In the rows, zero is written as 128.
Turns, then the turns between two rows, first turn first; the first pair answered
turn tuk:
[129 107  98 104 140 167  84 149  89  87 140 122 148 137  78 109 124] -> [127  97 104 104 134 154  93 148  95  88 143 129 149 152  67 106 119]
[137 117  99 134 128 102 140 124 122 141 152 125 128  99  90 143 138] -> [146 135  87 142 158 135 134 119 111 134 130 127 119 101 115 133 138]
[146 147 132 114 107 141  95 106 147 162 137 112 150  72 117 151 141] -> [152 137 114 107 151 135 131 102 132 165  71 144 122 126 114  88 134]
turn Gelon:
[153 119 131 117 171 137 116 139 105 119  74 119  75 141 138  86 132] -> [154 132 130 119 170 149 106 136 101 117  78 113  78 129 147  94 134]
[119 104  96 117  83 106 158 173 128 164 104 142 136 140  68  86  90] -> [132 138 105 154 124 154 140 155  81 179 114 178 152 107 192 153 135]
[128 119 123 122 151 133 164 123 121 130  83 142 110 162 108  89 119] -> [136 151 121 137 166 181 128 115 106 126  98 128 117 115 163 134 133]
[103  91 136 109 130 135 146 144 151 118  68 132 145 121  96 115 104] -> [106 111 140 130 151 155 141 134 122 121  74 157 152 108 168 151 132]
turn kazu:
[125 157 116 131 152 149 137 115 144 107 118 141 122 132 135 127 162] -> [122 147 126 132 142 126 150 119 144 115 125 159 129 139 138 137 166]
[133 132 125 144 166 136 142 123 116 143  84 160 110 155 154 109 143] -> [134 139 126 147 171 147 128 124 113 138  86 150 112 150 160 117 146]
[124 127 125 133 130 123 129 121 147 131 121 126 129 126 104 122 115] -> [124 134 126 140 127 133 117 120 140 135 134 127 132 111 128 140 120]
[123 130 120 134 132 133 126 128 131 114  97 112 118 139 108  95 124] -> [122 139 137 151 133 138 116 127 114 122 127 126 133 115 157 147 149]
Pairs:
Each pair is two turns apart.
[124 118 153 132 112  99 162 123 117 144 128 160 143 125 138 141 132] -> [131 117 133 123 122 108 167 127 120 136 101 150 122 141 115  98 120] | tuk kazu
[135 142 120 124 151 143 136 108 128 126  95 155 112 130 127 111 127] -> [139 153 123 130 146 160 115 111 126 122 111 135 118 106 141 136 131] | tuk tuk
[130 110 137 105 104 104 124 150 140 134 163 160 106 128 122 148 135] -> [135 106 126 103 125 104 137 144 131 136 133 176  97 151 120 121 130] | tuk tuk
[123 137 134 141 123 143 101 145 132 121 163  99 157  86 122 163 129] -> [120 120 148 148 127 111 132 143 115 133 157 152 162 113 149 174 144] | kazu Gelon
[140 148 125 164 143 136 106 114 126 142 130 148 142  73 194 181 141] -> [132 141 125 155 111 127  91 121 148 134 155 114 149  53 156 185 130] | kazu tuk
[165 143 133 107 133 123 117 123 151 138 136 109 128 151 120 109  96] -> [158 133 144 102 125 110 120 126 156 145 151 112 134 153 115 117  96] | kazu Gelon
[128 114 120 128 135 119 118 143 167 138 163 118 110 102 102 122 131] -> [125 103 133 129 136  99 142 142 158 146 162 152 116 118 119 129 140] | kazu Gelon
[129 146 105 130 126 168  92 130 138 116 130  86 119 110  99 124 114] -> [120 133 137 139 102 132 107 127 133 133 174 121 148 101 131 178 132] | Gelon tuk
[133  93 156  94 106 106 137 111 116 153 143 144 154 141 180 148 135] -> [146 120 134 100 119 158 100 106 114 139 134 103 144 108 190 149 133] | kazu kazu
[146 160  92 143 156 176  97 137 149 132  92 134 107 135 189 133 135] -> [138 154  88 128 120 173  76 145 177 121 110  87 107 116 126 116 111] | tuk kazu
[147 130 138 140 130 120 122 130 128 152 141 166 151 121 166 181 148] -> [138 103 141 124 121  84 146 137 138 152 126 179 146 153 122 146 133] | Gelon Gelon
[118 114  76 145  95 135 112 114 141 126 138 102 115 116 114 130 146] -> [113 101  92 144  83 107 132 117 141 138 151 128 128 126 122 148 157] | kazu Gelon
[130 131 107 121 114 156 103 120 152 127 136  83 105 103 101 110  97] -> [141 140 101 133 157 171 119 111 122 131 102 114  94 121 150 101 116] | Gelon kazu
[115  74 172 164 112  72 156 147  94 134 135 217 131 222 164 113 141] -> [108  70 147 127  68  80 121 164 148 105 136 127 119 205  41  65 101] | Gelon Gelon
[147 158  98 119 139 188  79 119 137 111 100  66 111 109 108  93 109] -> [139 149 115 112 105 169  71 126 155 112 141  57 134  84  96 131 108] | tuk tuk
[143 113  95  98 149 124 150 139 123 125  74 119  95 182  89  40 110] -> [132 111 103  89 106 121 122 149 148 115 111  71 110 153  46  61  97] | kazu Gelon
[107 113 139 125  86 124 149 123 141 131 173 121 147 105 126 164 129] -> [127 136  98 117 136 167 142 119 137 115 103 103 109 129 116  86 109] | tuk Gelon
[155 142  89 127 148 132 122 143 160 115 116 130 152 135 108 107  99] -> [157 149  89 126 149 142 112 144 155 114 125 119 155 119 115 119 100] | tuk tuk
[114 153 130 112 140 148 131 119 140 133 111 184 101 109 124 150 157] -> [111 154 132 109 130 152 122 117 144 133 121 180 108 101 124 165 153] | tuk tuk
[130 134 116 120 134 168 127 121 126 106 158 122 116  99 122 144 119] -> [130 128 124 129 144 158 144 119 110 117 153 155 119 116 152 151 134] | Gelon Gelon
[137 131 114 131 163 132 152 126 108 133  94 154 105 160 148  87 122] -> [127 123 146 140 132 106 156 126 103 145 144 174 134 139 175 152 142] | Gelon kazu
[106 103 143 158 120  92 168 117 111 130 133 158 154 176 146 131 182] -> [105 103 119 146 122  98 169 118 134 119 109 121 131 191  85  80 158] | tuk kazu
[131 131 149 124 125 114 141 120 129 151 182 130 141 112 161 165 139] -> [143 157 108 113 147 155 116 118 143 129 143  76 113 108 124 106 113] | tuk Gelon
[117 107 144 100  94  90 126 139 157 118 159 100 118 116  74 137 108] -> [136 129 113 104 148 125 129 131 145 118  92 110  83 147  84  76 107] | Gelon kazu
[107 140 123 122 129 137 123 116 125 128 147  75 138 154 105 123 124] -> [104 124 139 122 123 111 139 117 120 137 156  99 149 167 114 139 129] | kazu Gelon
[117 146 114 115 145 128 141 148 146 118  87 140 128 155 122  74  94] -> [122 164 106 113 141 154 111 151 149 114  98 108 132 124 120  86  91] | Gelon Gelon
[143 137 119 136 166 137 145 134 121 126 107 131 124 142 147 100 111] -> [143 150 120 142 160 152 124 130 115 123 125 113 134 119 159 127 117] | tuk tuk
[158 149 144 113 112 144 110 119 142 123 126  93 132 146 121 126  80] -> [163 160 139 118 139 152 115 114 128 126 105 112 125 152 149 119  85] | Gelon kazu
[132 138 103 121 149 139 126 133 131 116 102 133 116 142 129 102 120] -> [125 119 129 125 128  99 147 135 126 126 130 167 135 145 140 134 128] | kazu tuk
[139 115 127 109 117  87 164 130 134 130 103 147 116 160  97  88 122] -> [135 113 142 124 127  85 169 127 119 142 116 178 126 155 141 122 141] | Gelon tuk
[147 126 128 154 166 153 147 149 133 152 107 161 113 126 143 103 134] -> [134 111 138 133 123 119 147 158 161 147 128 131 119 125  80  98 115] | Gelon tuk
[152 112  84 136 138  82 152 119 132 119 120 109 126 167  80 104 137] -> [163 134  68 144 163 120 138 111 116 111 106 100 118 157 107  99 146] | tuk tuk
[147 121 130 160 126 143 136  98  96 127 126 156 122 125 138 115 123] -> [148 113 128 152 118 131 144 100 107 129 124 151 118 140 112  97 111] | Gelon Gelon
[137 130 160 116  63 111 117 150  99 150 154 134 107  74 106 128 134] -> [155 151 143 132 115 155 113 138  78 153 117 146  89  80 163 117 148] | Gelon tuk
[151 127 108 152 156  85 136 131  81 125 128 191 148 151 132 170 169] -> [166 161  91 157 171 138  99 130  82 115 125 149 141 121 146 171 168] | kazu kazu
[117 124 143 134 139 107 151 132 113 146 105 175 129 151 153 132 137] -> [117 123 128 116 124 105 137 140 138 129  94 128 119 149  87  94 109] | tuk kazu
[129 121 153 138 142 128 121 120 100 144 149 159 159 110 192 180 144] -> [141 144 122 119 136 176  74 126 137 115 135  69 140  82 127 141 112] | tuk Gelon
[130 109 108 107 123 120 130 123 146 105 115 106 119 135  77  99 111] -> [126  99 129 108 109  92 144 128 142 112 132 122 134 139  78 112 119] | kazu Gelon
[116 127 170 123  95  95 116 126 143 125 136 108 129  94 123 129 137] -> [132 148 142 126 133 140 105 118 139 115  94  96 107 102 135  92 131] | kazu tuk
[144 114 125 156 144 128 143 123 123 140 124 123 136 121 118  78  92] -> [144 123 125 160 142 143 127 124 124 135 135 104 132 106 119  89  94] | Gelon Gelon
